In the data rows, the value 500 means zero.
Here is a table of points, one per row:
[638, 493, 544, 567, 377, 387, 421, 287, 415, 481, 464, 370, 614, 467, 445, 468, 445, 437, 406,
 643, 493, 393, 292, 431, 413, 424, 571, 656, 629, 429, 613, 418]
[714, 478, 543, 358, 497, 738, 492, 514, 613, 271, 376, 489, 411, 677, 439, 582, 486, 607, 602,
 723, 521, 441, 347, 605, 759, 659, 401, 517, 383, 773, 709, 455]
[441, 278, 502, 431, 449, 419, 577, 519, 350, 472, 471, 494, 523, 529, 440, 461, 187, 440, 544,
 441, 652, 427, 228, 460, 214, 910, 469, 596, 434, 339, 335, 588]
[542, 518, 491, 203, 486, 556, 405, 619, 521, 477, 464, 444, 507, 414, 452, 619, 523, 449, 528,
 349, 549, 339, 470, 457, 653, 394, 587, 463, 582, 445, 239, 721]
[607, 578, 237, 549, 529, 573, 781, 456, 426, 383, 360, 373, 442, 407, 500, 523, 530, 545, 298,
 561, 657, 374, 573, 474, 448, 437, 540, 469, 558, 438, 360, 561]
[475, 346, 701, 367, 422, 249, 661, 366, 516, 419, 326, 489, 534, 548, 434, 522, 603, 590, 249,
 536, 477, 436, 640, 239, 712, 593, 701, 507, 504, 570, 614, 436]
[627, 633, 576, 532, 378, 576, 231, 672, 668, 437, 385, 779, 595, 634, 579, 448, 311, 530, 417,
 523, 472, 557, 514, 462, 450, 584, 530, 248, 670, 368, 475, 626]
[534, 499, 542, 610, 533, 282, 556, 617, 310, 393, 592, 564, 460, 423, 444, 462, 636, 479, 594,
 767, 592, 473, 462, 535, 518, 319, 455, 507, 517, 432, 414, 280]
[345, 627, 465, 562, 418, 613, 408, 486, 451, 431, 496, 484, 227, 573, 528, 459, 537, 287, 533,
 479, 601, 456, 610, 537, 361, 396, 440, 566, 524, 601, 638, 575]
[467, 542, 562, 612, 507, 432, 486, 373, 535, 713, 366, 562, 0, 498, 613, 524, 547, 349, 445,
 418, 478, 653, 382, 596, 371, 467, 529, 626, 518, 596, 558, 504]
[337, 564, 582, 341, 656, 525, 483, 406, 626, 459, 551, 577, 394, 564, 402, 661, 599, 500, 451,
 726, 228, 618, 394, 465, 353, 567, 484, 506, 484, 386, 487, 482]
[421, 697, 520, 513, 557, 527, 561, 628, 533, 812, 398, 738, 516, 369, 590, 699, 366, 640, 618,
 464, 466, 474, 280, 478, 614, 455, 599, 504, 481, 620, 451, 525]
[557, 574, 449, 450, 581, 481, 369, 493, 487, 669, 317, 475, 658, 481, 361, 577, 285, 217, 671,
 599, 403, 509, 586, 450, 388, 572, 289, 426, 409, 599, 551, 436]
[180, 526, 551, 528, 512, 558, 489, 513, 541, 493, 577, 431, 636, 457, 457, 437, 736, 485, 403,
 630, 390, 442, 703, 529, 524, 662, 397, 469, 581, 486, 488, 564]
[428, 477, 501, 582, 331, 474, 620, 495, 421, 294, 312, 646, 628, 484, 699, 785, 454, 618, 570,
 492, 506, 654, 499, 503, 370, 370, 385, 497, 490, 326, 604, 643]
[332, 606, 454, 648, 527, 555, 465, 661, 592, 590, 329, 412, 517, 679, 550, 276, 444, 774, 492,
 379, 540, 378, 497, 632, 358, 496, 444, 435, 496, 548, 505, 453]
[440, 563, 582, 573, 342, 634, 485, 650, 530, 613, 192, 468, 158, 472, 497, 402, 627, 493, 504,
 523, 481, 294, 626, 423, 434, 597, 485, 542, 466, 521, 562, 500]
[625, 489, 264, 590, 607, 559, 612, 616, 583, 478, 465, 516, 506, 317, 506, 528, 617, 427, 419,
 556, 671, 526, 455, 540, 515, 435, 487, 491, 560, 467, 344, 344]
[518, 572, 373, 442, 478, 332, 380, 431, 494, 736, 371, 348, 587, 500, 239, 532, 313, 503, 584,
 564, 362, 458, 760, 598, 413, 407, 564, 490, 56, 399, 497, 406]
[518, 483, 493, 623, 436, 209, 472, 575, 609, 642, 587, 272, 551, 602, 623, 516, 566, 330, 458,
 479, 442, 522, 304, 426, 774, 547, 377, 290, 555, 388, 614, 448]
[452, 531, 464, 712, 362, 519, 465, 683, 399, 568, 686, 393, 553, 416, 442, 706, 389, 563, 506,
 445, 426, 551, 424, 455, 605, 370, 666, 645, 341, 756, 539, 740]
[605, 398, 790, 562, 518, 757, 563, 555, 562, 605, 400, 251, 672, 444, 592, 483, 638, 363, 865,
 522, 546, 742, 518, 363, 516, 428, 554, 476, 522, 475, 423, 419]
[548, 572, 497, 768, 601, 602, 573, 672, 311, 609, 482, 651, 609, 564, 528, 485, 475, 476, 388,
 584, 306, 589, 490, 316, 550, 427, 584, 754, 274, 541, 562, 903]
[483, 422, 499, 599, 683, 598, 356, 334, 663, 401, 518, 507, 439, 385, 407, 361, 411, 444, 553,
 354, 574, 475, 514, 424, 606, 506, 455, 479, 403, 317, 525, 436]
[264, 354, 461, 482, 624, 484, 451, 488, 311, 405, 423, 546, 572, 512, 460, 419, 431, 392, 530,
 409, 555, 392, 323, 511, 849, 619, 453, 557, 498, 523, 341, 543]
[545, 696, 517, 528, 447, 578, 582, 496, 704, 492, 711, 526, 528, 544, 504, 538, 592, 471, 449,
 498, 729, 358, 477, 498, 565, 745, 395, 613, 342, 669, 492, 465]
[610, 492, 554, 413, 384, 308, 532, 623, 554, 462, 565, 476, 534, 437, 432, 459, 554, 462, 519,
 486, 407, 405, 308, 555, 472, 486, 745, 534, 507, 526, 604, 309]
[369, 368, 403, 391, 256, 510, 309, 450, 479, 738, 382, 728, 536, 652, 636, 283, 719, 690, 410,
 511, 565, 586, 436, 484, 423, 453, 459, 638, 421, 587, 533, 430]
[450, 562, 365, 301, 565, 505, 602, 534, 429, 433, 701, 598, 498, 432, 871, 439, 413, 379, 610,
 383, 552, 443, 562, 195, 478, 589, 604, 489, 487, 493, 882, 255]
[514, 606, 441, 457, 427, 649, 505, 441, 482, 533, 621, 457, 698, 520, 417, 580, 689, 383, 475,
 628, 696, 560, 591, 623, 366, 739, 598, 568, 596, 424, 638, 614]
[622, 501, 625, 449, 484, 384, 369, 307, 472, 477, 515, 311, 498, 326, 845, 390, 375, 503, 457,
 469, 476, 459, 612, 560, 507, 489, 833, 433, 533, 492, 555, 479]
[456, 469, 384, 380, 497, 337, 565, 503, 552, 483, 402, 611, 588, 659, 369, 421, 476, 188, 531,
 383, 528, 402, 434, 522, 689, 423, 535, 602, 584, 366, 444, 583]
[337, 448, 512, 951, 245, 584, 499, 287, 612, 434, 374, 704, 639, 393, 525, 707, 413, 584, 584,
 489, 468, 443, 495, 495, 605, 488, 491, 473, 708, 565, 421, 397]
[538, 486, 510, 595, 613, 530, 453, 551, 263, 410, 650, 679, 610, 444, 416, 478, 589, 535, 496,
 573, 446, 254, 444, 520, 311, 536, 704, 294, 510, 445, 561, 421]
[613, 534, 457, 502, 624, 467, 445, 504, 204, 351, 423, 328, 527, 521, 617, 311, 499, 558, 425,
 625, 482, 574, 311, 497, 477, 403, 430, 465, 625, 532, 488, 548]
[398, 511, 315, 477, 818, 433, 214, 505, 516, 574, 473, 529, 435, 338, 353, 618, 658, 613, 600,
 548, 533, 636, 569, 456, 469, 697, 598, 564, 744, 488, 476, 502]
[527, 405, 613, 600, 564, 393, 626, 594, 557, 436, 599, 409, 434, 612, 510, 510, 665, 482, 441,
 448, 370, 269, 357, 512, 322, 458, 605, 250, 437, 503, 454, 523]
[403, 479, 429, 311, 396, 646, 449, 165, 534, 428, 592, 581, 426, 495, 451, 497, 472, 424, 600,
 421, 509, 296, 378, 467, 493, 224, 437, 359, 447, 424, 422, 632]
[289, 433, 459, 576, 412, 493, 347, 725, 762, 410, 463, 417, 568, 758, 506, 520, 446, 616, 464,
 428, 644, 662, 511, 458, 363, 369, 526, 547, 496, 446, 578, 517]
[706, 382, 604, 484, 478, 618, 498, 373, 618, 624, 654, 457, 466, 441, 433, 417, 564, 595, 565,
 430, 469, 612, 521, 243, 463, 489, 485, 484, 506, 354, 477, 577]
[695, 427, 200, 476, 448, 391, 403, 529, 596, 378, 491, 626, 558, 459, 525, 438, 579, 366, 646,
 462, 121, 439, 766, 537, 433, 495, 423, 585, 495, 811, 353, 496]
[754, 740, 630, 529, 447, 554, 505, 525, 301, 655, 494, 575, 452, 473, 347, 541, 507, 508, 230,
 111, 513, 534, 581, 577, 543, 565, 212, 511, 571, 430, 641, 358]
[500, 541, 507, 519, 572, 437, 464, 453, 513, 442, 605, 322, 531, 505, 780, 560, 514, 540, 392,
 442, 486, 363, 554, 349, 647, 481, 588, 373, 455, 447, 633, 366]
[519, 641, 336, 566, 441, 326, 371, 363, 260, 399, 544, 451, 397, 676, 559, 639, 458, 533, 578,
 539, 554, 725, 639, 399, 560, 774, 431, 351, 84, 508, 129, 452]
[331, 249, 274, 363, 342, 716, 591, 619, 401, 718, 647, 498, 508, 273, 440, 503, 251, 494, 212,
 622, 426, 687, 443, 554, 570, 412, 460, 308, 519, 592, 477, 363]
[550, 363, 572, 520, 613, 444, 622, 528, 511, 702, 730, 545, 401, 784, 649, 559, 378, 582, 627,
 679, 537, 306, 704, 677, 664, 442, 441, 715, 614, 321, 510, 588]
[532, 314, 442, 551, 489, 524, 656, 665, 688, 446, 566, 488, 311, 340, 444, 465, 264, 371, 235,
 740, 597, 627, 568, 507, 489, 475, 511, 426, 575, 517, 405, 477]
[490, 540, 341, 374, 492, 373, 389, 495, 619, 484, 556, 282, 492, 443, 427, 586, 609, 596, 485,
 463, 318, 544, 466, 438, 441, 570, 287, 667, 713, 507, 471, 565]
[392, 598, 706, 533, 635, 397, 486, 410, 525, 373, 643, 557, 413, 260, 322, 305, 396, 590, 607,
 502, 643, 520, 510, 380, 549, 393, 439, 431, 457, 594, 621, 665]
These points spread out most along one direction. How far along it is each point below, from 0 to 99? 50 is the average, and the first point above lies past it. One standard deviation of the points above along it is 16.
[566, 556, 451, 509, 470, 644, 886, 303, 513, 616, 566, 422, 508, 763, 374, 252, 447, 671, 779,
 376, 399, 700, 509, 350, 514, 535, 702, 361, 674, 621, 439, 477] 54
[454, 612, 522, 532, 380, 438, 523, 668, 576, 283, 509, 590, 505, 494, 472, 583, 369, 837, 592,
 438, 496, 582, 496, 514, 457, 420, 498, 759, 528, 320, 470, 393] 40
[663, 393, 430, 483, 559, 516, 536, 364, 521, 661, 583, 549, 493, 634, 589, 646, 472, 726, 573,
 670, 622, 413, 612, 805, 625, 560, 457, 447, 549, 475, 646, 593] 49
[524, 327, 544, 467, 798, 598, 527, 448, 562, 417, 420, 651, 601, 474, 497, 498, 481, 395, 391,
 281, 568, 467, 578, 466, 532, 378, 525, 657, 384, 370, 396, 479] 54
[333, 493, 595, 428, 626, 652, 563, 441, 565, 436, 557, 351, 586, 463, 615, 507, 502, 539, 390,
 472, 60, 456, 500, 734, 417, 640, 391, 618, 486, 462, 478, 464] 48
[620, 547, 409, 529, 694, 535, 506, 492, 420, 455, 445, 428, 584, 584, 473, 492, 619, 508, 350,
 668, 523, 462, 336, 490, 428, 279, 509, 393, 495, 523, 493, 361] 62
[537, 321, 465, 506, 552, 386, 636, 459, 563, 373, 421, 536, 491, 314, 467, 354, 611, 485, 637,
 268, 550, 684, 444, 836, 563, 552, 539, 330, 350, 408, 668, 738] 55
[415, 721, 605, 428, 299, 662, 431, 589, 215, 421, 490, 530, 315, 596, 448, 445, 562, 335, 501,
 414, 438, 709, 611, 713, 621, 462, 616, 542, 608, 340, 472, 343] 45
[619, 569, 633, 447, 488, 539, 474, 421, 678, 482, 629, 480, 592, 541, 600, 488, 518, 443, 392,
 558, 703, 584, 467, 737, 435, 601, 589, 674, 416, 745, 368, 470] 48
[318, 764, 634, 286, 626, 257, 668, 483, 541, 513, 469, 516, 645, 491, 458, 572, 451, 441, 521,
 525, 513, 606, 651, 532, 354, 428, 344, 427, 661, 732, 408, 540] 44
[624, 459, 675, 360, 364, 509, 552, 514, 518, 561, 568, 528, 488, 261, 528, 271, 672, 610, 647,
 543, 556, 489, 526, 382, 543, 400, 305, 447, 391, 364, 427, 625] 58
[589, 137, 697, 477, 545, 529, 353, 561, 210, 551, 532, 485, 357, 686, 373, 693, 555, 508, 458,
 241, 616, 469, 639, 532, 346, 411, 344, 450, 597, 757, 524, 430] 45
